In the data rows, zero lies at 4.5, halfway between 4 and 5.
What is the hidden score of each row? Scores go from 0 to 20, and 10 is about the middle. The score is a weighted sum of the row's numbers plus the product of two more (or one squared), each taken from its middle value.
[6 3 3 5 3 2 5 5 5 6 5 3 4 5 6 6 4 4 4 4 7 4 4 2]: 14
[5 5 4 5 5 6 2 5 5 5 4 4 6 6 5 4 4 4 5 2 6 4 6 4]: 14
[7 6 6 5 8 6 8 5 7 7 8 6 5 3 3 0 5 4 6 5 6 4 5 3]: 8
[4 4 4 4 5 6 4 5 3 4 8 4 3 3 4 6 4 4 3 5 6 5 3 5]: 15
[2 4 1 5 3 1 3 3 5 4 2 5 8 8 4 7 6 5 4 5 2 5 5 8]: 6
[6 4 6 4 4 4 6 5 6 4 4 3 2 3 4 3 6 5 6 3 5 3 4 3]: 12
[5 7 4 5 7 5 4 4 5 4 4 4 4 7 4 5 5 5 5 2 5 4 7 3]: 5
[3 5 3 5 4 3 5 5 5 4 1 5 6 7 4 6 6 5 5 3 3 4 6 5]: 12
[4 4 5 4 5 3 5 4 4 5 2 3 3 4 6 3 5 5 4 5 4 3 4 3]: 6
[3 4 6 5 4 5 4 3 5 4 3 4 5 5 6 6 4 5 4 5 5 4 5 3]: 10
[4 4 6 4 6 5 6 5 4 7 5 5 4 3 4 4 3 4 5 3 5 5 6 4]: 8
[5 6 4 6 3 4 3 4 4 6 5 5 4 5 4 4 8 5 6 5 5 5 3 5]: 8
[4 5 7 4 5 5 5 4 6 5 5 4 6 5 4 6 4 5 5 4 4 4 3 4]: 8
[1 5 2 5 0 2 4 5 3 3 4 5 6 3 4 7 6 5 3 8 1 5 2 9]: 8
[6 3 5 5 6 5 3 5 3 5 7 5 2 4 5 3 3 5 4 6 6 4 3 3]: 16
[3 4 4 5 1 3 5 5 3 1 6 6 4 3 5 5 5 4 2 7 3 6 0 7]: 10
[4 2 5 4 7 4 7 5 4 4 5 4 6 5 4 1 4 5 6 6 4 5 7 4]: 12
[3 4 1 6 1 1 5 6 2 1 7 6 2 1 6 5 3 3 1 9 4 6 0 8]: 19
[4 3 7 4 6 5 4 5 3 5 4 5 4 4 5 2 3 4 5 5 5 5 4 3]: 8
[6 5 3 5 5 4 5 5 4 5 3 4 3 7 5 5 5 4 5 3 5 5 6 3]: 12
[5 5 4 4 5 4 3 4 4 4 4 5 5 7 4 6 5 5 6 3 6 4 6 4]: 6
[2 5 3 6 3 3 3 4 4 6 2 7 3 6 6 8 5 5 4 4 2 5 5 2]: 11
[4 6 1 8 3 0 2 4 3 3 2 5 7 4 6 5 7 4 4 6 3 5 5 5]: 6
[3 4 5 5 4 3 5 5 6 3 3 4 8 7 3 5 7 5 4 5 2 6 5 8]: 11
[6 3 7 3 6 6 8 4 9 7 7 5 3 4 4 5 5 4 5 3 5 4 5 5]: 12
[5 5 5 5 6 6 2 5 4 4 5 5 3 3 4 4 4 5 4 6 6 5 4 3]: 13
[4 4 4 5 4 3 4 4 4 5 3 5 1 6 6 4 4 5 5 4 5 5 5 3]: 9
[4 6 4 3 4 5 3 5 3 4 6 4 7 1 3 5 0 3 3 6 4 5 3 7]: 9
[3 2 4 4 6 7 7 4 7 7 5 7 1 7 5 5 4 4 4 2 3 5 8 3]: 9
[4 3 3 5 2 4 5 4 4 5 4 7 3 5 4 6 5 5 3 4 3 4 4 4]: 10
[4 3 6 5 5 5 4 5 4 6 5 3 4 5 4 2 5 4 5 5 6 4 4 3]: 9
[6 6 7 5 6 4 5 5 5 7 5 5 3 5 5 0 5 5 7 3 6 4 5 4]: 12
[6 8 3 3 4 9 0 5 2 4 7 4 4 3 4 5 0 4 4 5 5 5 5 6]: 17
[4 4 5 5 5 4 2 5 3 5 4 4 3 4 3 3 5 5 4 5 5 4 3 3]: 9
[5 4 8 3 5 4 5 5 6 4 7 4 6 4 4 4 6 4 5 5 4 4 4 6]: 9
[5 5 6 5 5 6 4 5 3 6 4 5 6 4 4 4 5 4 5 5 5 4 5 4]: 14
[3 5 3 5 5 3 2 5 1 6 2 3 5 4 6 5 5 5 4 7 5 4 4 3]: 9
[5 4 7 3 4 6 5 4 6 4 4 6 4 6 4 2 4 5 3 5 5 4 5 3]: 5
[6 8 3 5 3 4 4 5 4 4 2 4 6 0 3 2 6 4 5 7 6 4 2 3]: 13
[4 2 7 1 4 5 5 4 6 3 4 6 6 5 4 8 3 5 3 5 5 4 7 4]: 7
[4 5 3 3 4 3 3 4 3 5 5 3 6 6 4 6 5 4 4 4 4 4 5 6]: 9
[3 1 5 3 6 4 8 4 5 5 3 5 8 5 6 4 6 4 5 7 4 5 7 5]: 2
[6 6 6 5 6 5 5 5 7 5 5 5 4 3 4 3 7 5 6 4 5 4 3 3]: 10
[6 5 5 6 6 4 4 5 3 3 4 4 3 4 4 4 2 4 5 4 5 4 4 4]: 5
[3 4 4 5 4 3 6 4 3 3 2 5 5 6 4 5 6 5 4 4 3 5 6 7]: 5
[4 4 6 5 5 5 4 4 3 3 2 3 6 4 6 5 2 5 4 6 5 3 4 5]: 13
[7 9 5 5 3 1 6 5 3 6 4 4 5 1 3 2 8 5 6 7 7 4 2 5]: 12
[5 9 2 3 6 7 2 5 2 3 7 3 4 4 5 5 0 3 4 4 5 6 6 7]: 10
[6 4 4 5 4 5 3 5 3 4 7 3 3 3 6 4 4 3 3 6 7 6 2 3]: 15
[4 4 5 4 6 4 5 5 3 5 4 4 4 5 4 4 3 4 5 4 5 4 5 3]: 9
[4 2 3 6 3 2 5 4 4 3 4 4 3 6 6 6 5 4 3 3 5 5 3 5]: 8
[5 2 3 6 4 3 5 4 5 8 5 3 3 5 6 3 5 3 5 4 6 4 4 2]: 11
[5 4 9 2 5 7 5 4 7 5 5 4 7 6 3 5 4 5 5 5 3 4 4 6]: 14
[6 3 4 5 5 5 3 5 4 5 7 3 3 1 6 4 2 3 3 7 7 6 3 4]: 19
[5 8 4 4 6 6 1 4 3 5 8 2 5 4 3 3 2 4 4 4 5 4 5 6]: 8
[4 4 7 5 6 6 3 5 3 6 8 4 3 4 7 4 1 4 4 6 7 4 4 3]: 14
[5 8 3 3 5 7 1 4 4 5 7 3 7 4 4 5 2 4 4 4 4 4 7 6]: 12
[3 2 5 4 4 6 4 4 6 7 7 4 4 5 5 9 3 5 2 4 5 5 5 5]: 12
[4 5 6 4 5 5 5 4 4 3 5 3 8 2 3 4 4 5 5 6 5 4 3 6]: 6
[5 3 6 5 5 5 6 4 4 5 4 5 4 6 7 3 4 5 5 5 5 4 6 3]: 12
[3 5 6 4 3 5 4 4 4 4 4 5 6 3 5 7 4 5 4 5 4 4 3 6]: 9
[4 1 5 2 6 6 7 4 9 6 5 7 3 6 4 5 3 4 3 2 3 5 6 3]: 13
[4 5 7 5 5 5 3 5 6 5 3 4 4 6 4 4 6 5 5 5 4 4 3 4]: 16
[6 6 3 4 6 6 3 5 3 2 5 3 3 6 5 5 1 4 4 5 4 5 4 7]: 17
[4 6 6 6 4 4 4 5 5 5 4 4 6 4 5 5 4 6 6 6 4 4 4 4]: 16
[7 5 7 5 7 6 7 4 7 6 5 4 1 5 4 2 6 4 7 4 6 4 3 3]: 11
[6 5 7 3 5 4 4 5 8 4 6 4 4 5 4 6 3 5 5 4 4 4 3 6]: 14
[6 4 7 2 6 5 8 4 3 5 4 4 8 3 5 4 5 4 4 5 5 5 6 6]: 7
[3 3 3 4 3 4 5 4 4 4 3 4 7 7 6 4 4 4 3 5 1 5 5 7]: 12
[6 5 6 6 6 3 4 5 1 6 5 4 3 4 4 3 4 4 4 6 7 4 4 3]: 11
[5 3 7 3 5 6 6 4 7 5 6 7 3 5 4 5 4 5 4 2 5 5 6 4]: 9
[4 4 4 5 5 4 6 4 4 2 4 5 6 6 5 4 7 4 6 5 3 6 7 5]: 4
[3 3 3 4 4 5 4 4 7 5 4 6 2 6 6 3 6 5 4 2 3 5 7 3]: 2
[6 8 8 3 6 6 6 5 6 3 6 4 6 3 3 3 5 5 6 5 5 4 4 5]: 11
[7 5 5 5 5 5 5 5 5 6 5 5 3 3 4 1 5 5 5 3 6 5 6 0]: 14
[4 6 5 5 5 7 3 5 4 5 5 3 4 3 3 2 3 5 4 6 6 5 5 3]: 12
[4 4 5 3 8 3 9 4 3 5 2 6 7 5 4 2 7 3 5 6 5 5 7 4]: 4
[5 9 3 3 5 6 1 4 5 4 5 4 6 5 3 4 4 4 5 2 4 5 6 6]: 6
[4 6 4 5 4 3 4 5 4 3 4 4 6 3 4 6 3 5 4 5 3 4 4 7]: 10
[4 4 4 5 5 2 5 5 5 3 2 4 4 5 3 6 6 5 5 5 3 5 4 5]: 11
[5 7 2 3 5 5 5 4 6 4 6 4 5 7 4 5 3 5 5 1 3 4 7 7]: 10
[5 7 6 3 3 5 5 4 7 3 6 3 6 3 4 6 3 5 4 7 4 4 3 8]: 15
[5 3 6 3 6 5 8 4 4 5 6 5 9 4 4 4 6 4 5 6 5 5 6 5]: 7
[4 7 3 3 6 7 1 5 2 4 8 3 7 4 3 5 1 4 3 5 5 4 5 6]: 10
[6 8 4 4 5 6 2 5 4 4 6 5 5 4 3 5 3 4 4 4 5 4 6 4]: 11
[4 6 2 6 2 2 4 4 5 5 4 6 2 6 4 4 8 5 4 4 3 5 5 4]: 10
[6 8 3 7 3 3 5 5 5 5 5 3 4 1 6 4 8 5 7 6 5 5 2 4]: 9
[5 4 5 3 6 5 5 4 4 4 3 5 4 5 6 6 3 5 4 4 4 4 4 5]: 12
[3 4 6 5 5 5 4 4 3 5 5 5 4 5 5 4 4 5 5 6 5 4 3 4]: 8
[4 6 2 5 4 4 3 5 4 2 5 5 2 4 6 5 3 3 4 4 5 6 3 4]: 9
[6 5 7 5 6 6 7 5 5 6 4 6 2 4 5 1 3 4 6 3 5 4 7 2]: 13
[7 5 4 5 6 7 3 4 4 5 7 5 3 2 5 4 1 3 4 5 6 5 5 5]: 10
[3 3 7 2 4 5 4 4 6 5 5 5 8 5 2 7 4 5 4 5 4 4 5 5]: 8
[4 4 6 3 4 5 4 4 3 5 4 4 6 5 6 7 3 5 4 5 3 4 5 5]: 13
[5 7 4 4 6 8 2 5 3 3 6 3 6 4 2 4 3 4 4 3 4 4 6 6]: 11
[4 4 3 6 4 3 2 5 8 6 4 6 2 6 6 4 5 5 4 1 4 5 5 4]: 12
[3 4 5 5 6 4 5 5 4 4 3 4 5 5 5 5 5 6 5 4 4 5 5 4]: 8
[5 4 7 4 3 5 6 5 7 5 5 5 4 4 4 6 5 5 4 3 4 4 5 5]: 13
[7 5 3 5 2 3 4 5 6 7 7 6 4 4 3 3 7 5 4 4 5 4 4 5]: 13
[5 4 3 4 5 3 5 4 5 6 5 4 6 4 5 4 7 3 5 3 7 4 5 3]: 6
[2 4 3 5 3 5 3 3 6 4 3 7 4 6 5 4 5 4 4 2 4 5 6 5]: 3
[6 6 4 6 3 4 3 4 4 4 5 4 6 2 4 5 5 6 5 6 4 5 2 5]: 8
[5 5 4 6 4 5 5 5 5 4 6 4 0 5 4 5 3 4 5 4 5 5 4 4]: 11
[3 4 5 5 4 3 5 4 5 3 1 5 7 7 5 6 6 6 5 3 3 4 6 5]: 11
[5 6 4 4 2 3 5 5 6 6 5 5 5 3 4 4 6 5 4 5 5 4 4 6]: 10
[4 5 1 6 2 1 3 4 3 3 3 3 6 3 5 9 7 5 3 5 3 4 4 5]: 9
[5 6 6 5 6 5 4 5 3 6 6 3 3 5 5 2 4 4 5 6 5 5 3 2]: 13
[3 4 0 6 2 3 4 5 5 4 3 5 4 6 6 5 7 5 4 5 2 4 5 4]: 12
[5 7 2 3 5 6 2 5 3 4 6 3 5 4 6 4 0 3 3 3 6 5 5 7]: 13
[3 3 3 4 4 3 7 4 5 5 4 6 7 6 6 3 5 4 5 4 4 6 7 4]: 5
[3 4 1 6 2 3 1 4 3 4 4 4 5 6 5 6 6 5 4 4 2 5 5 6]: 10
[4 3 3 5 3 4 6 4 6 2 1 4 6 8 4 8 5 6 6 3 3 4 6 3]: 8
[5 3 3 5 4 3 5 4 5 6 3 3 4 5 6 3 5 4 5 2 5 4 6 7]: 5
[6 9 5 7 3 3 3 5 1 5 2 3 4 1 3 2 9 5 6 6 7 4 2 7]: 4
[4 3 2 4 2 2 5 4 5 3 3 5 5 6 6 6 4 4 3 4 3 5 4 7]: 9
[4 7 5 3 4 6 2 4 1 4 7 4 7 4 3 5 5 4 4 5 4 4 6 8]: 7
[5 5 3 4 5 6 4 4 4 3 5 1 2 5 4 6 2 4 4 4 6 5 6 3]: 16
[4 4 6 3 4 5 5 4 8 5 7 5 3 4 3 3 4 5 5 3 4 4 5 4]: 11
[3 4 5 2 4 5 4 4 6 2 6 4 7 5 4 7 5 5 5 6 5 3 4 5]: 8
[4 2 2 5 5 2 5 4 5 4 2 4 4 8 4 4 5 4 6 3 2 5 8 5]: 7
[5 2 7 2 5 4 7 4 5 5 5 4 6 5 3 7 4 5 5 5 5 4 5 6]: 12
[6 2 6 3 4 5 6 4 9 6 5 6 4 6 4 3 5 5 5 2 5 4 8 3]: 8
[3 4 3 5 3 3 3 5 3 4 3 4 7 6 4 4 5 4 4 5 4 5 4 7]: 9
[4 8 4 6 4 3 3 5 1 2 3 3 6 1 5 3 6 5 5 8 6 4 2 4]: 8
[5 4 5 5 5 6 3 6 4 6 9 4 2 2 6 2 0 2 3 6 8 4 2 1]: 14
[5 6 6 4 4 5 6 5 5 3 7 4 4 4 2 3 4 5 5 4 5 4 3 6]: 12
[4 6 3 5 4 4 4 5 4 3 5 4 3 5 7 4 3 4 4 5 6 6 4 6]: 10
[6 5 4 4 2 4 4 5 8 6 7 5 4 4 5 5 8 5 5 3 5 4 3 5]: 10
[2 5 4 5 2 1 5 5 5 1 4 4 4 3 6 7 7 4 3 8 2 5 1 7]: 9
[5 0 7 6 7 5 6 4 6 9 6 7 5 8 5 4 4 4 4 4 6 5 5 1]: 15
[2 5 4 6 0 2 4 6 3 0 4 6 3 0 4 7 5 4 3 9 2 5 0 8]: 11
[5 3 4 5 6 5 5 4 6 4 3 5 2 6 4 3 5 5 6 4 4 4 5 2]: 11
[6 6 6 4 5 3 6 5 8 5 6 5 4 5 3 3 6 5 6 4 6 4 4 4]: 11
[3 2 4 3 5 3 6 4 5 4 2 5 6 8 3 7 6 6 6 3 3 4 5 6]: 7
[4 5 2 5 2 2 2 4 3 3 3 3 6 6 3 7 4 5 3 5 3 4 4 4]: 12
[4 8 5 3 6 8 0 6 1 5 7 3 4 1 4 2 2 4 4 6 5 4 5 4]: 12
[3 4 5 4 6 3 4 4 1 2 3 2 5 5 6 4 2 5 4 6 4 3 5 3]: 10
[4 6 6 6 5 6 4 5 2 7 6 4 4 3 4 5 3 4 4 6 5 5 4 3]: 13
[5 6 7 4 5 4 6 5 3 4 5 3 7 3 3 4 6 5 6 7 6 4 3 5]: 9
[5 4 2 6 5 4 5 5 4 4 4 3 3 7 6 6 4 4 5 3 5 5 7 4]: 10
[4 5 3 5 2 3 4 4 6 3 3 4 3 4 4 7 4 5 4 6 3 4 3 6]: 13
[7 4 7 4 6 5 7 5 6 6 6 6 4 3 4 2 7 4 6 2 6 3 4 2]: 10
[5 6 6 4 5 6 4 5 4 3 6 4 5 4 4 3 2 3 4 5 5 5 5 5]: 11
[5 4 6 5 5 3 6 5 6 5 7 3 7 5 5 4 5 5 5 4 5 4 4 4]: 12
[5 3 3 5 4 5 4 4 5 5 7 3 3 3 6 3 6 3 3 5 7 4 3 2]: 8
[3 6 3 5 2 4 5 5 4 1 3 6 4 4 5 6 5 6 4 5 2 5 2 7]: 11
[5 4 8 2 6 6 8 5 6 7 6 4 6 3 4 4 6 4 5 7 6 4 4 6]: 5
[6 4 5 5 7 5 7 5 3 7 3 5 3 5 5 3 4 5 5 2 5 4 6 3]: 12
[6 3 5 5 7 6 5 5 3 5 3 6 3 5 6 4 7 4 5 4 5 5 5 1]: 9
[6 6 7 4 4 4 4 5 6 4 6 5 5 4 4 4 4 5 6 4 5 4 4 4]: 11
[5 8 5 4 2 2 4 5 2 4 5 2 7 2 3 5 7 5 5 7 6 4 1 5]: 11
[5 2 7 2 4 5 3 4 4 4 5 5 7 4 4 7 3 4 4 6 4 4 5 6]: 8
[4 1 6 4 3 7 4 4 5 5 4 3 7 4 3 7 6 3 4 5 3 4 5 7]: 4
[4 5 3 5 4 3 3 5 3 4 6 4 5 2 4 5 3 4 3 6 4 5 2 6]: 10
[5 5 4 5 6 7 4 5 3 5 5 4 3 5 5 2 3 4 4 4 6 5 5 5]: 10
[3 3 3 5 0 1 4 5 5 3 5 7 3 2 5 5 4 4 2 8 2 6 0 7]: 13
[5 4 4 5 7 4 5 5 5 7 4 6 1 3 6 1 5 5 5 4 5 4 5 1]: 13
[6 4 7 4 6 5 5 5 4 5 4 5 4 5 4 2 3 5 6 6 5 4 4 4]: 13
[4 3 3 4 3 5 5 4 6 6 6 8 0 6 6 5 6 4 2 1 3 4 6 3]: 3
[6 5 6 5 6 4 5 4 7 5 5 5 4 4 4 4 5 5 7 3 6 4 6 3]: 1
[3 4 2 5 2 4 4 4 6 4 4 5 5 6 5 5 6 5 4 4 3 5 5 4]: 10
[4 1 2 4 3 5 6 3 6 5 4 7 3 7 5 5 5 5 3 1 2 5 8 3]: 7
[4 4 4 5 6 7 4 4 6 8 2 3 5 6 5 4 5 4 5 2 5 5 6 5]: 11
[3 8 4 3 3 6 1 4 4 3 8 3 6 2 2 4 2 4 4 6 4 4 4 9]: 9
[1 5 4 6 2 4 6 5 3 1 3 5 3 2 4 2 5 5 4 9 2 4 0 7]: 6
[5 7 4 5 4 1 4 5 3 4 6 2 6 3 3 5 6 4 5 6 5 4 1 7]: 7
[5 6 6 3 3 5 4 5 4 5 6 4 5 4 3 5 5 5 5 3 4 4 3 6]: 11
[4 2 7 3 4 8 4 4 7 5 6 5 7 6 4 7 3 4 3 4 4 4 5 6]: 16
[5 4 4 5 4 4 6 5 4 3 2 4 5 6 4 4 4 5 6 4 3 5 6 4]: 11
[5 3 3 5 5 4 5 5 4 6 3 6 4 5 6 2 5 4 4 3 5 4 6 0]: 10
[5 8 2 3 6 7 2 5 3 4 4 3 7 7 4 6 3 3 4 2 5 4 7 6]: 13
[3 3 5 4 3 4 4 4 3 3 3 4 5 4 6 7 3 5 5 7 4 4 5 6]: 8
[3 7 4 3 4 5 1 4 7 3 6 5 2 5 7 9 3 5 3 5 4 4 5 4]: 12
[5 3 5 5 6 4 4 5 4 6 5 5 4 7 3 3 1 5 4 4 6 5 5 4]: 10
[5 4 4 6 5 3 6 5 5 5 4 4 1 6 4 3 5 5 6 3 3 5 5 3]: 12
[4 0 5 4 5 4 6 5 6 6 4 8 1 6 5 4 5 4 4 3 3 5 7 2]: 6
[5 4 2 6 4 6 5 5 4 1 6 5 4 6 6 5 2 4 4 5 6 5 4 4]: 9
[6 5 6 4 6 3 6 4 7 5 4 5 4 4 3 3 6 4 5 5 5 5 5 5]: 10
[3 4 5 5 4 4 5 4 2 4 2 5 5 5 6 4 6 5 5 5 4 4 4 5]: 4
[4 3 4 2 5 3 9 4 6 4 5 4 9 5 4 4 6 5 4 7 4 6 6 5]: 13
[5 4 4 4 4 4 4 4 6 3 3 4 6 6 5 7 6 4 4 3 6 5 5 3]: 7
[4 7 1 4 5 6 5 5 3 3 4 2 7 6 3 5 4 4 5 1 5 4 7 6]: 8
[7 5 6 4 8 3 9 6 6 7 7 6 4 4 4 0 7 4 7 4 7 5 6 2]: 13
[5 5 5 6 6 4 3 5 3 6 5 4 1 4 5 3 4 5 5 6 6 4 3 3]: 12
[6 5 6 4 4 6 5 5 7 4 7 3 4 4 3 5 6 5 5 4 5 4 4 4]: 14
[5 6 7 3 5 5 5 5 5 5 6 4 5 3 4 5 7 5 5 5 5 4 4 8]: 4
[4 3 1 5 5 5 4 4 5 4 2 3 3 6 7 4 5 4 5 2 5 5 4 6]: 8
[4 6 3 4 4 5 6 5 6 2 3 5 7 6 3 7 7 5 5 4 2 5 4 7]: 10
[4 3 4 3 7 3 8 4 4 8 3 6 8 3 5 3 4 4 4 6 5 5 7 6]: 7
[5 3 2 6 7 3 6 4 3 4 3 6 5 6 5 1 6 4 6 4 3 6 6 5]: 6
[3 4 5 5 3 4 5 4 4 3 2 6 5 5 3 5 8 5 4 5 1 4 3 8]: 2
[3 4 3 5 3 4 6 5 6 4 1 5 6 7 5 7 5 5 5 4 3 5 4 5]: 12
[4 3 3 6 4 3 7 4 5 5 2 6 3 7 4 3 5 4 5 3 3 5 7 6]: 9
[4 5 8 4 3 6 5 4 3 4 3 3 6 3 4 4 4 4 5 5 5 3 3 5]: 11
[5 7 3 4 5 6 2 4 4 4 7 4 6 3 3 4 2 4 4 5 4 4 5 7]: 8
[6 8 4 6 3 3 5 5 6 4 6 4 5 4 3 5 7 6 5 7 6 4 3 5]: 14
[4 4 4 3 2 6 6 4 8 6 6 6 3 4 4 5 6 5 3 2 4 4 4 5]: 4
[6 5 5 5 5 6 4 5 4 4 4 4 4 6 5 5 4 4 5 4 5 5 4 4]: 12
[4 2 5 3 4 4 2 4 3 4 4 5 7 5 4 6 4 5 4 5 3 4 6 4]: 8
[4 3 3 4 4 3 5 4 7 7 6 7 4 6 5 4 7 4 3 3 3 5 8 3]: 8
[4 2 6 3 5 6 7 4 8 7 5 6 5 6 5 5 5 5 4 3 3 4 6 5]: 10
[6 6 6 5 6 5 5 5 6 7 5 5 4 3 5 3 7 5 6 4 6 4 3 5]: 10
[5 4 6 4 6 3 6 4 5 4 3 4 5 6 4 4 4 5 6 4 4 4 3 7]: 8
[5 5 4 6 6 4 5 4 2 5 2 4 3 5 7 3 4 5 5 4 4 4 5 3]: 11
[5 5 2 3 6 7 4 5 5 4 6 3 4 7 6 4 1 4 5 2 5 6 6 7]: 15
[2 4 4 7 2 3 5 5 3 2 3 6 6 3 4 5 8 6 4 7 1 5 3 6]: 8
[1 6 4 6 1 2 4 5 4 0 5 5 4 2 4 4 6 4 2 8 3 5 0 8]: 6
[5 3 7 2 4 6 5 4 6 4 4 5 5 4 3 7 5 5 5 4 3 4 5 4]: 10
[5 4 5 5 4 3 5 4 6 4 1 3 6 8 5 6 8 5 6 2 4 5 5 4]: 9
[4 4 6 5 5 4 4 4 4 3 2 4 4 5 5 3 4 5 5 5 5 4 6 4]: 7
[5 4 3 5 3 5 5 4 5 5 4 4 6 6 4 5 6 5 5 3 4 4 6 5]: 12
[3 4 3 4 3 3 4 4 4 5 4 4 8 5 5 6 5 4 4 5 2 4 6 7]: 13
[4 4 2 5 3 3 4 5 5 7 4 7 3 3 4 4 7 5 4 1 4 5 4 4]: 8
[3 2 3 6 2 3 6 5 3 3 7 5 4 1 6 5 5 3 2 6 5 6 1 6]: 10
[3 5 4 5 3 3 3 5 3 1 5 5 3 1 4 4 4 5 3 7 3 5 1 7]: 16
[4 5 5 4 5 5 3 5 2 6 4 4 5 4 3 4 4 4 4 4 5 4 4 4]: 9
[2 4 2 6 4 1 4 4 3 4 1 3 5 5 5 5 7 5 5 6 3 5 5 5]: 5
[4 3 6 5 5 5 3 5 6 5 3 5 5 4 3 3 4 5 5 6 5 5 4 4]: 9
[5 6 7 3 5 5 5 4 5 4 5 2 6 3 3 5 4 5 6 8 5 5 3 7]: 12
[5 3 9 2 5 6 5 4 6 3 7 5 5 5 4 6 3 4 5 5 4 4 4 6]: 10
[5 7 5 4 6 7 3 5 4 6 7 3 4 4 3 4 3 4 5 5 6 4 5 4]: 12
[4 2 2 5 3 2 5 5 4 3 5 5 3 5 7 6 5 3 4 4 5 5 4 5]: 10
[4 9 5 6 6 6 1 5 0 6 8 4 4 2 3 3 1 4 3 6 6 4 4 5]: 9
[7 3 3 5 7 2 9 5 4 6 4 6 4 4 4 1 7 3 7 4 5 5 6 3]: 15
[5 3 3 5 5 4 4 5 5 4 4 5 2 7 5 5 5 4 4 4 4 5 4 4]: 12
[3 3 3 6 1 1 5 4 5 3 6 6 3 3 5 4 5 4 2 6 4 5 2 7]: 8
